Each row has a name. Each question is about the rows just above it.

Columns, left to right: Z N C R S
Q: [146 101 156 155 169]
D: [180 103  46 127 149]
B: [111 114 100 138  69]
P: [138  96 113 167 123]
T: [139 139 139 139 139]
Y: [123  99 138 115 166]
The value that T holds more than once: | [139]
The next entry after [180 103]: | [46]

Columns, left to right: tid Mer luzap lepu felim Mesaz Daz
Tesir: [107 131 187 165  91 176 144]
nufop: [107 165 187 131  65  33 146]
sobo: [118 133 115 140 120 137 110]
Gipo: [ 97  76  79 125  89 131  98]
radak: [170 134 138 114 104 113 141]
Rezu: [118 115  67 160 161 110 147]
tal: [118 133 115 140 120 127 110]
vade: [116 104 163 150  78 127 105]
Whose row is [118 133 115 140 120 137 110]? | sobo
Give the next entry after [114 104]. | [113]
Give the next entry after [107 131 187 165]. | [91]

Columns, left to right: kuru Pob nid zusav
pigov: [125 153  80 116]
bis: [123 144 116 144]
Zuko: [137 109 181 134]
Lege: [142 134 201  99]
gupat: [137 103 185 137]
Lekor: [ 99 107  88 134]
bikif: [160 158 172 111]
lapog: [150 147 172 123]
kun: [139 121 197 115]
Kufu: [140 149  97 137]
zafiz: [105 148  57 121]
[144 109 134 103 107 158 147 121 149] is in which column, read top down? | Pob
The next entry after [137 103]: | [185]
[109 134 103 107 158 147 121 149 148] is in which column, read top down? | Pob
[137 134 111 123 115 137 121] is in which column, read top down? | zusav
Repeated in bis: | [144]
What is the next entry after [103 185]? | [137]

Columns, left to right: temis Lag kur Benak leso Gude puv Binog tabur
Kepib: [ 32  32 171 140  87 108 155 112 143]
pas: [147  90 126 140  95  33 171 115 114]
zefup: [154 150 171 134  99 150 150 150 115]
sus: [141 200 115 110  46 123 128  75 116]
zak: [180 115  90 140 171 126  95  33 121]
Which column holds [114 115] top down? | tabur
The next entry after [ 90 126 140  95  33 171 115]: | [114]
Give the next entry after [ 95  33 171]. | [115]
The next entry after [140  87 108 155]: | [112]
Repeated in Kepib: | [32]
Repeated in zefup: | [150]

Columns, left to right: Mapa demik Fepe vas mar
Kamik: [ 83  93  80 148 196]
noz: [ 83 217 118 151 202]
makoz: [116 167 189  39  47]
dumu: [194 148 124 211  59]
furek: [122 214 118 148  43]
mene: [165 163 123  67 149]
Fef: [105 149  58 115 185]
pegi: [ 83 214  72  52 140]
pidit: [ 39 206 190 159 143]
zabug: [126 126  68 183 172]
[ 80 118 189 124 118] is in which column, read top down? | Fepe
Which column holds [ 39 211 148  67 115] top down? | vas
What is the next entry after [165 163]? | [123]

Columns, left to right: gopi fabek mub gav
viba: [130 130 112 130]
pog: [137 110  48 148]
sir: [ 85 155 118 116]
Vizag: [140 124  88 136]
gopu: [137 110  48 138]
kuguv: [ 79 130 112 118]
What is the next entry after [140 124]? | [88]
The value that viba holds more than once: | [130]
Which column holds [110 155 124] top down? | fabek
Whose row is [ 79 130 112 118]? | kuguv
[137  85 140] is in which column, read top down? | gopi
Which column holds this, read top down? [155 124] | fabek
Whose row is [130 130 112 130]? | viba

Columns, left to right: tulo mik Tun bof lipi ret bipu Nesi velur
bofab: [ 99 137 120 104 135 101 128  55 121]
kemog: [155 135 128 104 120 137 101 105 154]
Kup: [101  99 121 120 102 146 151 123 159]
Zanev: [141 118  79 151 158 125 133 146 146]
[135  99] is in which column, read top down? | mik
The next entry after [137 120 104 135 101 128]: | [55]
Which column holds this, read top down? [120 128] | Tun

Columns, left to right: fip bidim ped Kov tede Kilug roseb Mizu tilav
lubu: [112 137 109 127 135 125 112 144 125]
niku: [147 135 111 138  82 127  92  76 135]
Sedi: [147 135 111 138  81 135 108  84 107]
bos: [ 47 125 135 159 213 136 175 164 167]
gis: [108 122 114 122 150 130 113 154 129]
palut: [130 166 134  94 166 151 156 167  88]
runo: [125 135 159 214 136 175 120 145  93]
Dorip: [212 163  94  86  30 142  47  76  62]
zed: [ 86 140 116 149 149 123 128 139 142]
dup: [129 145 122  98 152 144 129 166  95]
What is the next entry after [125 135 159 213 136 175]? | [164]
Repeated in palut: | [166]
Give the next entry after [135 125 112 144]. | [125]

Columns, left to right: Sopu rere Vuta kupun
geve: [171 171 171 112]
Ges: [ 99 121 135 158]
Likis: [106 212 135 124]
lis: [ 96 140 141 143]
The value that geve holds more than once: | [171]
Whose row is [171 171 171 112]? | geve
Which column holds this, read top down? [121 212] | rere

Columns, left to right: sab vava git fut kurif zepu Venog tem pez
masob: [155 139  67  79 137  94 151 110 122]
mup: [166 120 141  67 167 126 100 132 129]
mulok: [144 138 133  67 114 108 100 121 130]
kitum: [143 157 147  67 108  60 189  90 117]
lut: [155 139 146  67 141  90  83 110 122]
fikeg: [159 139 151  67 152  81 176 104 119]
gugon: [138 145 133  67  96  98 107 115 129]
Leteg: [122 151 119  67  56 108  62 121 136]
manuf: [157 127 136  67 143 121  92 129 121]
pumi: [137 152 137  67  94  79 142 103 125]
[ 67 141 133 147 146 151] is in which column, read top down? | git
What is the next entry after [159 139 151  67 152  81 176]? | [104]
Give the next entry after [137  67  94  79]. | [142]
What is the next entry after [141  90  83]? | [110]
Which value appears more than once in manuf? | [121]
The next entry after [137  67]: | [94]

Columns, left to right: Sisu Rubop Pobil rar
Gimig: [101 144 116 132]
kufe: [144 117 218 102]
bog: [113 130  70  74]
Which column holds this, read top down? [144 117] | Rubop
Which column holds [132 102] top down? | rar
Give the next entry after [113 130]. | [70]
Give the next entry after [144 116]. | [132]

Columns, left to right: lig dag Tof Ves Bibat Tanet
Gisos: [184 184 128 100 151 112]
dalo: [ 80 125 114 125 125  85]
sati: [198  64 126 126 146 128]
mumik: [ 89 160  97  79 125  98]
nir: [150 151 182 128 144  95]
pip: [125 142  87  71 123 156]
Ludi: [ 79 160  97  89 146 135]
koz: [165 157 144 137 150  92]
rese: [119 196 103 113 105  86]
Which column holds [151 125 146 125 144 123] top down? | Bibat
Which column holds [128  98] top down? | Tanet
Repeated in dalo: | [125]
Give the next entry after [ 79 160  97  89]. | [146]
The next entry after [125 142]: | [87]
The next entry after [196 103]: | [113]

Columns, left to right: pep Pulo vugav Gabik
mevit: [117 189 149 153]
tinis: [186 186 186  95]
Pupi: [ 52 118 122 122]
Nik: [ 96  79 106 111]
bivo: [115 124  66  65]
Rizov: [138  87 167 181]
Mokup: [188 145 105 113]
dolam: [ 77 181 138 137]
negu: [175 142 158 171]
Tos: [145 189 116 118]
Which column holds [52 96] top down? | pep
Repeated in tinis: | [186]
Repeated in Pupi: | [122]
Whose row is [ 96  79 106 111]? | Nik

Columns, left to right: nodu vuzuz Tok nuzuv pomik Sala
dasif: [142  79 160 166 115  75]
ludov: [154 131 135 205 135 135]
dogob: [122 115  55 159 108 119]
buzi: [122 125 184  64 144 139]
gunog: [111 206 159 153 151 145]
gekog: [ 96 111  94  56 108 133]
nos: [118 114  67 100 114 136]
zal: [115  97 183  54 124 115]
kemud: [ 97 102 147 105 117  97]
nupib: [165 144 111 205 159 137]
What is the next entry after [111 205 159]? | [137]
Which column holds this, read top down? [135 119 139 145 133] | Sala
The value that kemud holds more than once: | [97]
Repeated in ludov: | [135]

Columns, left to right: zivuv vusu mus lugas
pum: [95 65 75 57]
Gade: [75 75 75 52]
bizi: [95 65 75 75]
The value that Gade holds more than once: | [75]
The row with [75 75 75 52] is | Gade
Which column holds [57 52] top down? | lugas

Columns, left to right: kugev domar defi ginis teza ritum Sozif Gor gof Lil
nok: [144  83 165 102 102 123 102 136  84 102]
kalev: [152 101 110 176  98 112  58 174  60  88]
gaf: [119 125 125 131 129 124 111 125 150 119]
Dabi: [147 135 110 118 155 116 143 136 175 120]
mes: [127 147  95 107 144 124 125 127 107 123]
vuvo: [144 102 133 165  83 123  93 143  95 100]
teg: [127 147  95 121 144 116 125 127 107 123]
The next entry after [144 102 133 165  83 123  93]: | [143]
The value that nok holds more than once: | [102]
What is the next entry after [102 102]? | [123]
Which value appears more than once in teg? | [127]
Which row holds [147 135 110 118 155 116 143 136 175 120]? | Dabi
The row with [144  83 165 102 102 123 102 136  84 102] is | nok

Columns, left to right: Vupom figu todig zat fal
Biru: [127 112 112 120 109]
sabur: [116 108 135 136 148]
Ril: [109 103 145 154 162]
zelu: [108 164  76 115 136]
Takun: [110 113 187 169  57]
nebur: [108  94 185 176 125]
Bes: [132 143 110 119 128]
bupus: [114 119 130 133 119]
Which column holds [108 132] top down? | Vupom
[ 94 143] is in which column, read top down? | figu
Which column holds this, read top down? [110 108 132 114] | Vupom

Columns, left to right: dof tus Kelep nif dunov ritam Zakog rine zuzil
Guf: [102 131 172 108 163 131 130 142 100]
zib: [162 112 134 162 138 127 150 117 151]
fel: [134 112 134 156 138 127 134  78 134]
Which column holds this, read top down? [163 138] | dunov
The value that fel holds more than once: | [134]
Which value appears more than once in zib? | [162]
Which column holds [172 134] top down? | Kelep
Repeated in Guf: | [131]

Columns, left to right: fub nifut kulud babi
lovev: [ 96 148 130  96]
der: [149 155 123 115]
piv: [112 109 126 142]
Zuz: [ 94 105 133 121]
Vos: [137  97 100 198]
lir: [ 96 148 130 130]
[ 96 115] is in which column, read top down? | babi
The value that lovev holds more than once: | [96]
The value that lir holds more than once: | [130]
Which column holds this, read top down? [121 198] | babi

Columns, left to right: Gupi logu Pedib vot
dida: [ 74 200 126  39]
gev: [193 143 125 119]
zeli: [180 180 138 180]
The value that zeli holds more than once: | [180]
Which row holds [180 180 138 180]? | zeli
Whose row is [193 143 125 119]? | gev

Columns, left to right: Ked bapi ronef Tobek
Tila: [180 164 113 137]
fad: [180 113 113 137]
zol: [113 165  60 137]
[164 113] is in which column, read top down? | bapi
Which column holds [113 113] top down? | ronef
The value that fad holds more than once: | [113]
Give the next entry after [113 113]. | [137]

Columns, left to right: Seve kasa gik faf nipil zope bedi peb beka lus
nopan: [150 115  94 160 154 154  99 173 164  95]
Vor: [137 124 100 162 142 159 102 162 145 105]
kabe: [102 131 172  79  98  87 165  66  93 168]
lim: [ 88 141 199  66  99  84 163  65  73 177]
fupap: [165  66  94  59 103  66 167  63  74 173]
rim: [106 116 164 101 115 112 151  96 106 145]
finov: [ 87 148 218  58  68  86 210  56  49 201]
Give the next entry after [115  94 160 154 154  99 173 164]. | [95]
The next entry after [165  66  93]: | [168]
Which column holds [87 84] top down? | zope
Which column holds [154 142] top down? | nipil
Repeated in rim: | [106]

Columns, left to right: Rusev Tudev vaso Ker
gubem: [151 151 151 140]
zutek: [157 157 136 141]
sutug: [153 124 211 138]
Bib: [199 106 162 175]
monef: [104 104 198  95]
zumun: [104 104  87 117]
Which value appears more than once in zutek? | [157]
Which value appears more than once in gubem? | [151]
Whose row is [104 104 198  95]? | monef
[106 104] is in which column, read top down? | Tudev
Which value appears more than once in zumun? | [104]
The value that monef holds more than once: | [104]

Columns, left to right: zura zofoz nel gab samil gif lobif salap
lazif: [220 142 117 126 129 126 130 129]
mim: [188  96  98 130 126 130 126 130]
satat: [179 135 129 115  99  80 121 130]
kod: [127 151  51 127 120 195 137 136]
goz: [123 112 218 119 131 123 123 136]
simuz: [170 152 171 145 123  61 129 133]
What is the next entry after [127 151  51 127]? | [120]
Which value appears more than once in goz? | [123]
The next entry after [117 126]: | [129]

Columns, left to right: kig tor tup kofu Sonav
Zos: [113 151 151 121 127]
Digib: [144  82 122  81  81]
Gan: [127 148 134 133  66]
mukip: [137  94  94  94 186]
tiver: [ 67 154 120 112  48]
Vave: [189  98  98  68  98]
vod: [183 150 158 149 189]
dezof: [171 117 137 141  85]
lizo: [161 162 139  95 109]
lal: [184 140 131 113 126]
The next entry after [127 148]: | [134]
Repeated in Digib: | [81]
The value that mukip holds more than once: | [94]
Which value appears more than once in Vave? | [98]

Columns, left to right: resi posa muge Zudup Zibe Baze Fizak kasu dadad difeb
dipe: [149 217 191 145 149  89 176 120 185 127]
nulu: [ 92 198 206  52  82 119 165 163 158 169]
libon: [ 99  40  35 155 139 139  72 102 139 139]
Mutus: [ 83 184 134  83 172  74 149  83  83  91]
dodus: [149  87  78 181 160 128 105 102 111  99]
pur: [166  63 105 122 131 179 107 151 101 139]
fep: [108 136 183  30  70 166 142 187 126 185]
Which column holds this, read top down? [ 89 119 139  74 128] | Baze
The value that libon holds more than once: | [139]
[145  52 155  83] is in which column, read top down? | Zudup
Repeated in Mutus: | [83]
Which column holds this, read top down? [105 183] | muge

Columns, left to right: turit tobim pesa guzi Zomet bisos gune Boz naz
vab: [ 83 137 136 102 131 137 117 137 134]
kaz: [116 156 171 112 144 150 121  41  77]
puguf: [118 127 112 121  41 144 171 150 130]
zinof: [164 202 136 103  63 136 136 127 133]
Give the next entry after [144 171 150]. | [130]
The value that vab holds more than once: | [137]
Repeated in zinof: | [136]
Whose row is [164 202 136 103  63 136 136 127 133]? | zinof
What is the next entry after [171 112 144 150 121  41]? | [77]
What is the next entry after [144 171]? | [150]

Columns, left to right: giga bar seze dav vafed
Nubal: [ 93  93 210  93  93]
nub: [104 153 149 102  90]
Buke: [153 104 171 123  94]
[93 90] is in which column, read top down? | vafed
What is the next entry after [104 153]? | [149]
The next entry after [ 93 210]: | [93]
Repeated in Nubal: | [93]

Columns, left to right: dizo Vupu Lafog semoz reme lofu
Zez: [ 99  91 100 149 120  75]
Vosi: [160 185 155 152 130 180]
mefi: [109 179  86 221 118 126]
tar: [ 99 143 143 143 113 143]
Kegu: [ 99  97 104 143 130 115]
Which column holds [109  99] top down? | dizo
Which column holds this, read top down? [130 118 113] | reme
Which value appears more than once in tar? | [143]
Which column holds [ 86 143] top down? | Lafog
What is the next entry after [221 118]? | [126]
What is the next entry after [ 99 143 143 143]? | [113]
Which column holds this, read top down? [120 130 118 113] | reme

Columns, left to right: roze kibos Sefu didug vuzul derap sona vaz lamup
Rur: [121 126 128 151 129 110 127 107  98]
tep: [137 138 136 129 172 121 161 115 136]
nomos: [108  88 152  85 151 140 164 136 134]
Dukuz: [136 146 134 140  72 127  56 114 116]
fupe: [150 146 113 120 184 100 170 117 106]
zaneg: [131 136 143 131  41 115  70  70 116]
Vagul: [109  80 134 105 127 173 133 135 161]
tiro: [119 127 106 132 175 125 153 133 125]
tebag: [147 152 136 139 104  94 103 125 104]
Nodef: [107 118 144  94 134 128 135 109 118]
The value that tiro holds more than once: | [125]
Which column holds [136 150 131 109 119 147 107] top down? | roze
Whose row is [121 126 128 151 129 110 127 107  98]? | Rur
Which column holds [133 125 109] top down? | vaz
Which row holds [137 138 136 129 172 121 161 115 136]? | tep

Columns, left to right: Bezu robuz lar vam
fumel: [138  44  44 135]
nug: [ 30  47  44 153]
muki: [138  30  44 153]
The next entry after [138  30]: | [44]
The next entry after [44 44]: | [135]
[135 153] is in which column, read top down? | vam
What is the next entry after [47 44]? | [153]
The next entry after [30 44]: | [153]
The value that fumel holds more than once: | [44]

